In the data rows, 128 means zero.
Some points, one per row:
129/063/112/131/097/130/109/153/112/118/138/152/105/127/138/115
128/137/110/123/123/138/106/115/105/129/113/122/126/118/124/144
090/112/146/102/111/084/151/121/158/107/147/128/128/129/170/122
100/084/122/210/208/202/093/237/184/129/175/162/133/135/164/150
187/090/120/072/102/102/095/124/102/136/117/135/121/125/119/110
153/151/113/115/133/135/114/104/103/139/131/108/132/125/125/119
148/068/125/238/255/209/093/217/143/121/160/144/161/130/163/141
099/142/144/121/099/085/150/111/157/118/124/121/128/127/119/115
094/129/153/121/102/083/144/120/152/124/130/120/127/122/118/114
095/143/147/121/099/091/148/120/163/112/123/126/132/126/113/111
106/148/153/126/098/086/171/102/154/117/136/124/137/127/121/118
115/113/109/166/113/216/101/121/114/136/145/128/086/121/119/117
155/142/104/112/131/189/092/099/123/127/128/116/118/124/125/147
162/152/102/111/139/174/107/093/105/129/131/114/118/122/132/131
100/139/150/121/107/095/148/121/158/121/132/120/130/123/116/112
195/184/113/047/211/098/255/167/174/127/120/161/144/176/153/156
102/136/135/134/113/000/136/125/130/150/118/122/153/125/124/125
219/095/114/121/096/096/092/137/092/145/112/130/103/121/135/106
135/073/115/134/132/126/103/177/143/115/131/165/132/129/137/130
122/128/115/121/117/139/101/115/110/135/111/129/125/131/131/156
100/096/138/090/105/086/151/124/148/107/134/136/122/126/116/120
107/081/116/083/113/093/122/126/111/120/119/125/146/126/112/115
255/113/139/155/210/092/092/179/110/139/118/121/129/115/142/144
133/119/110/104/115/119/106/106/087/120/110/111/122/131/128/164
099/145/150/120/089/088/150/113/163/123/133/120/128/124/108/115
111/144/115/143/132/136/114/111/097/150/115/115/119/120/124/129
121/139/108/123/126/169/100/113/111/138/119/120/115/124/132/144
094/130/143/113/101/084/148/119/159/128/141/118/129/126/115/111
111/086/124/154/237/232/167/182/166/122/145/151/134/129/136/146
143/088/126/164/255/159/219/208/126/112/133/163/190/129/146/162
154/168/107/098/141/143/115/099/095/124/121/110/121/121/131/128
129/135/112/122/126/142/105/110/102/139/112/118/125/128/123/148
144/079/124/255/255/156/089/255/126/124/181/138/210/134/124/153
096/065/125/243/255/239/093/185/126/121/162/144/176/129/164/138
131/104/131/118/095/095/133/137/139/145/126/129/114/123/123/114
091/112/153/104/103/083/164/116/156/107/148/131/137/133/119/130
101/141/155/131/094/096/148/123/148/122/130/119/130/128/123/109
139/109/139/161/086/099/143/134/125/127/111/165/144/172/169/182
161/113/111/088/129/109/107/108/103/125/135/116/119/120/128/114
134/140/106/120/119/138/104/107/096/127/115/128/135/127/126/157
162/160/107/125/135/180/109/097/114/118/121/122/120/126/123/129
155/151/103/109/129/180/100/098/117/116/121/122/115/125/133/145
147/161/115/104/129/117/112/098/089/130/116/098/133/127/128/120
091/092/129/088/105/086/148/121/160/115/140/142/125/135/122/123
107/079/121/087/099/151/089/094/111/122/128/144/110/122/135/115
152/146/103/113/131/179/098/094/105/126/121/127/115/119/123/144
093/135/147/122/099/092/150/120/162/010/125/125/120/127/113/115
118/198/142/196/117/255/090/179/124/129/158/174/116/118/126/112
133/097/130/124/125/090/096/156/097/134/122/141/143/122/134/142
100/064/125/232/255/205/101/190/128/121/146/152/170/127/230/135
158/139/103/113/135/116/103/116/093/142/118/105/133/122/122/119
103/096/135/088/099/082/153/131/166/116/129/138/119/122/116/128
118/148/135/209/181/255/104/116/116/117/148/138/165/124/118/127
109/102/128/100/095/096/129/140/154/133/106/136/112/137/118/118
093/140/151/123/101/166/177/108/166/107/131/115/134/135/151/118
105/140/147/118/103/091/170/097/154/116/129/119/134/127/114/125
139/140/124/137/122/132/116/116/102/148/117/118/129/124/126/127
216/096/145/161/160/083/101/187/093/134/111/132/142/118/130/139
086/115/149/108/106/091/192/105/154/112/139/132/133/132/124/130
144/118/142/133/099/110/115/141/127/159/108/118/125/121/123/114
149/081/121/239/255/092/098/255/126/123/180/151/222/129/127/143
171/111/112/108/122/118/095/133/085/142/122/119/133/122/120/124
127/117/185/110/124/133/100/109/114/139/110/129/124/122/122/141
127/062/113/131/096/141/105/154/122/119/132/150/116/130/132/122
087/114/143/114/114/087/159/097/154/113/135/135/130/132/117/133
126/179/124/146/088/231/098/148/105/116/127/146/078/117/127/098
098/137/140/120/102/099/142/110/156/125/119/110/124/128/125/115
161/076/127/172/255/065/189/255/131/114/162/171/247/138/132/171
096/098/142/100/106/082/147/111/164/107/141/129/117/127/115/129
218/115/142/109/102/107/138/139/151/122/129/142/114/132/119/115
158/149/113/107/114/104/113/102/094/143/120/113/130/127/134/105
108/144/119/135/116/141/113/119/098/144/117/121/127/119/131/134
096/145/154/117/101/083/146/127/157/126/129/117/127/131/118/119
103/145/153/121/100/091/170/100/151/112/134/127/135/130/117/126
211/099/144/158/166/084/096/192/085/141/119/118/141/118/137/140
123/142/103/062/143/082/132/167/106/113/132/118/125/140/158/141
084/066/129/118/085/094/092/102/121/121/158/181/098/123/144/110
153/112/130/134/097/125/113/142/114/157/102/120/115/122/125/101
148/138/122/138/112/138/111/112/105/156/114/124/123/124/122/118
140/098/117/151/094/182/094/126/098/134/149/137/091/126/127/107
112/150/131/132/114/132/133/114/132/143/124/123/122/127/126/125
121/121/118/126/112/157/101/114/111/142/124/128/110/118/129/142
096/113/146/114/096/085/159/105/158/116/142/138/144/130/121/125
112/144/112/135/124/139/113/119/096/150/112/114/128/119/122/126
130/122/125/133/099/132/136/110/138/142/110/121/124/125/123/120
123/199/133/201/111/255/095/180/125/125/149/169/117/120/137/118
139/107/135/134/100/092/165/123/135/136/115/158/107/124/123/116
094/113/147/107/111/084/159/104/158/110/130/126/133/122/109/124
162/231/130/106/108/228/102/117/135/130/147/144/090/136/138/107
135/070/112/129/122/124/113/180/134/107/129/168/122/131/147/123
137/143/114/124/120/188/100/104/113/119/124/128/113/121/122/154
140/139/126/141/116/136/122/123/106/158/107/122/127/118/132/115
34 more points follow, each with its number after it:
096/146/147/124/096/083/142/116/150/122/132/121/131/124/120/119 0
204/182/111/059/201/099/252/163/166/130/123/157/143/171/154/165 1
140/156/105/103/131/157/112/093/080/118/118/113/128/126/125/129 2
092/135/145/123/105/088/140/122/156/119/136/117/118/131/118/115 3
152/127/125/131/108/135/114/127/106/153/113/124/124/123/132/112 4
098/091/132/103/105/086/157/114/161/109/136/124/117/131/115/118 5
137/174/108/125/123/151/108/100/092/128/124/108/130/134/128/120 6
102/139/139/123/100/090/154/124/158/119/137/116/124/130/118/115 7
159/140/100/114/127/191/093/099/116/115/124/123/118/123/125/144 8
083/101/146/106/108/081/153/117/165/111/141/132/129/132/084/126 9
157/128/125/134/105/137/109/126/101/165/109/127/128/127/128/116 10
100/143/150/116/099/091/177/095/156/121/132/113/140/122/114/120 11
118/148/110/137/129/135/117/111/101/139/118/112/128/124/125/141 12
095/150/148/117/102/081/170/097/151/119/138/121/133/130/113/124 13
111/148/141/219/166/255/093/138/121/124/166/154/150/119/126/127 14
106/144/141/124/100/098/150/103/154/132/131/120/130/119/124/113 15
099/140/149/120/103/092/137/123/151/128/136/117/126/126/126/106 16
112/111/119/117/107/119/138/121/126/153/123/108/126/131/128/134 17
099/255/144/125/105/095/145/119/155/132/131/000/123/127/119/107 18
090/139/144/125/104/091/138/119/149/117/134/121/120/127/116/111 19
250/099/143/214/163/083/096/202/109/147/130/116/144/119/146/131 20
201/092/114/255/161/072/101/186/099/130/138/141/166/119/121/138 21
116/097/143/139/094/092/131/131/125/138/111/122/109/129/119/108 22
149/097/121/094/101/117/098/144/137/145/116/137/096/123/127/115 23
157/068/110/154/098/150/086/122/096/138/144/144/095/124/133/112 24
124/128/107/119/122/135/095/111/108/133/109/120/120/124/120/143 25
103/115/087/130/100/094/141/128/143/136/118/126/116/129/121/107 26
201/184/110/058/232/085/255/168/184/134/124/158/151/206/163/170 27
099/140/158/122/100/093/149/112/156/118/127/110/122/137/120/115 28
125/143/105/125/117/143/106/110/094/141/101/124/134/128/130/154 29
136/221/143/176/130/255/094/175/119/114/151/170/130/115/120/126 30
106/101/143/108/101/081/154/116/255/108/138/129/127/126/108/129 31
157/122/125/132/105/128/114/135/104/156/115/125/132/126/132/118 32
103/142/152/122/101/093/168/094/156/119/133/119/134/130/123/123 33
Which of these numbered points is nearest to each point below, looking only along the 2 directions in which the first points spread most? Its number follows each.
126/096/127/088/094/087/195/119/144/123/106/149/122/138/140/136 > 9
098/135/145/130/099/097/140/118/164/125/129/115/124/133/117/113 > 16
147/134/118/142/114/130/112/123/091/157/110/121/126/118/134/119 > 12
188/105/106/133/096/114/095/141/085/159/116/121/111/124/129/100 > 4
097/116/146/108/104/087/144/113/165/117/132/135/121/133/117/123 > 7
153/120/126/131/097/130/105/135/117/156/113/124/121/129/131/112 > 4
102/144/148/120/101/095/143/119/162/127/129/114/123/116/125/118 > 19
103/140/154/116/095/093/141/120/153/132/127/108/129/121/119/112 > 28
127/220/140/177/118/255/095/180/121/112/150/161/115/112/121/117 > 30
112/145/113/139/119/133/117/116/097/152/111/118/133/122/119/124 > 4
097/100/147/100/104/089/156/116/166/112/140/126/130/231/121/129 > 9
105/137/151/114/100/079/172/097/156/110/134/121/137/131/118/110 > 13
145/146/100/117/132/189/102/099/117/122/121/119/116/120/120/151 > 8
204/146/124/061/214/071/219/158/175/123/147/131/216/160/151/132 > 27
103/155/126/148/121/137/111/125/096/151/112/118/127/119/117/130 > 10
109/110/125/122/108/130/137/135/122/148/120/117/128/127/123/131 > 17
118/136/123/142/117/120/132/122/105/147/104/111/132/129/121/138 > 32
103/141/151/118/102/093/144/126/161/119/135/121/125/134/115/107 > 3
Now 34 new points, numbered from 0 again:
154/150/102/115/122/210/091/101/120/239/126/141/107/124/125/134 0
108/079/111/243/233/190/100/245/165/125/201/140/136/131/144/143 1
103/146/151/127/096/088/175/091/157/107/136/114/142/126/115/116 2
220/095/138/155/161/078/098/193/102/139/116/112/146/119/134/136 3
128/218/140/180/108/255/094/172/128/113/157/160/120/116/120/116 4
093/147/151/115/101/085/151/120/157/129/136/111/125/126/119/118 5
107/149/156/123/100/088/180/101/153/111/137/123/143/131/111/120 6
101/145/140/116/099/092/140/113/159/121/126/123/120/132/128/111 7
110/198/134/200/133/255/100/176/124/121/148/170/113/120/124/121 8
159/139/102/078/131/093/110/094/097/125/128/103/141/122/132/120 9
122/161/136/218/178/255/097/127/127/124/150/152/157/111/116/120 10
097/146/152/124/110/093/145/115/166/123/186/115/123/116/113/113 11
141/141/118/079/129/098/114/093/095/115/129/105/129/122/134/124 12
131/110/121/166/111/255/088/118/113/128/145/139/084/124/137/112 13
099/135/146/121/103/094/147/123/155/128/133/123/124/127/115/100 14
156/151/110/000/128/169/101/093/108/117/127/118/119/118/120/135 15
101/142/147/119/102/087/140/120/161/122/133/116/127/122/120/107 16
098/141/109/062/122/110/097/122/111/112/142/115/123/138/150/106 17
110/133/118/128/093/210/098/132/082/112/133/135/097/117/126/114 18
129/072/104/122/095/122/104/146/126/121/138/159/109/126/137/120 19
155/159/107/114/135/184/102/096/105/126/126/113/113/124/125/130 20
096/135/143/120/103/088/149/118/166/123/129/121/129/128/124/117 21
110/137/111/138/121/144/101/110/102/141/107/122/128/123/127/136 22
089/110/142/106/122/079/150/110/154/106/139/124/128/136/120/132 23
217/207/111/064/255/086/255/159/202/140/133/158/177/235/167/198 24
143/131/108/143/116/147/098/117/105/145/118/113/104/126/136/118 25
164/164/114/118/134/165/116/100/108/124/132/114/127/121/120/122 26
196/105/140/198/173/091/169/149/100/136/105/120/116/134/134/171 27
116/124/134/126/098/113/140/135/143/143/119/126/119/120/124/106 28
106/117/146/100/107/095/137/142/147/127/128/138/107/152/114/121 29
222/099/141/160/166/074/096/187/096/138/123/123/146/122/138/133 30
097/096/123/141/212/107/114/196/124/118/140/153/154/126/155/124 31
135/147/104/059/164/082/148/176/133/118/128/140/114/156/150/142 32
096/115/142/105/100/080/152/111/158/105/142/134/141/125/115/132 33
The same question for these:
122/096/131/093/097/086/153/125/144/122/113/149/123/141/142/151 > 23
152/149/113/103/132/168/107/100/104/119/119/119/115/125/126/138 > 26
098/067/124/231/255/209/095/192/128/120/151/150/181/133/164/143 > 1
137/117/106/151/106/206/099/127/110/127/132/126/093/126/130/107 > 18
095/104/146/105/108/084/148/115/155/106/150/124/126/138/112/126 > 23
129/136/112/122/122/151/106/109/105/132/111/126/124/020/119/147 > 25
105/061/129/217/255/199/095/199/129/112/155/151/176/128/059/147 > 1
096/150/152/119/100/083/144/117/161/115/102/115/134/127/122/119 > 5
150/114/134/127/101/122/113/141/121/161/104/125/126/130/133/081 > 19
096/112/113/070/200/080/217/159/144/120/125/147/132/152/154/255 > 24
152/142/107/115/127/191/099/095/117/117/133/119/112/121/116/149 > 20
099/145/149/119/100/079/140/125/160/128/132/112/130/126/110/108 > 5
095/070/124/227/255/200/101/198/123/121/148/153/126/137/169/138 > 1
104/114/119/113/111/126/117/093/111/145/112/116/127/120/132/132 > 17
107/069/126/234/255/223/103/185/128/119/156/146/174/126/164/139 > 1
168/113/113/124/107/115/095/129/088/154/116/121/112/123/131/115 > 22
114/102/133/120/102/117/149/032/139/137/124/116/122/127/124/130 > 12
198/194/104/060/199/108/233/162/169/145/128/160/140/158/149/160 > 32
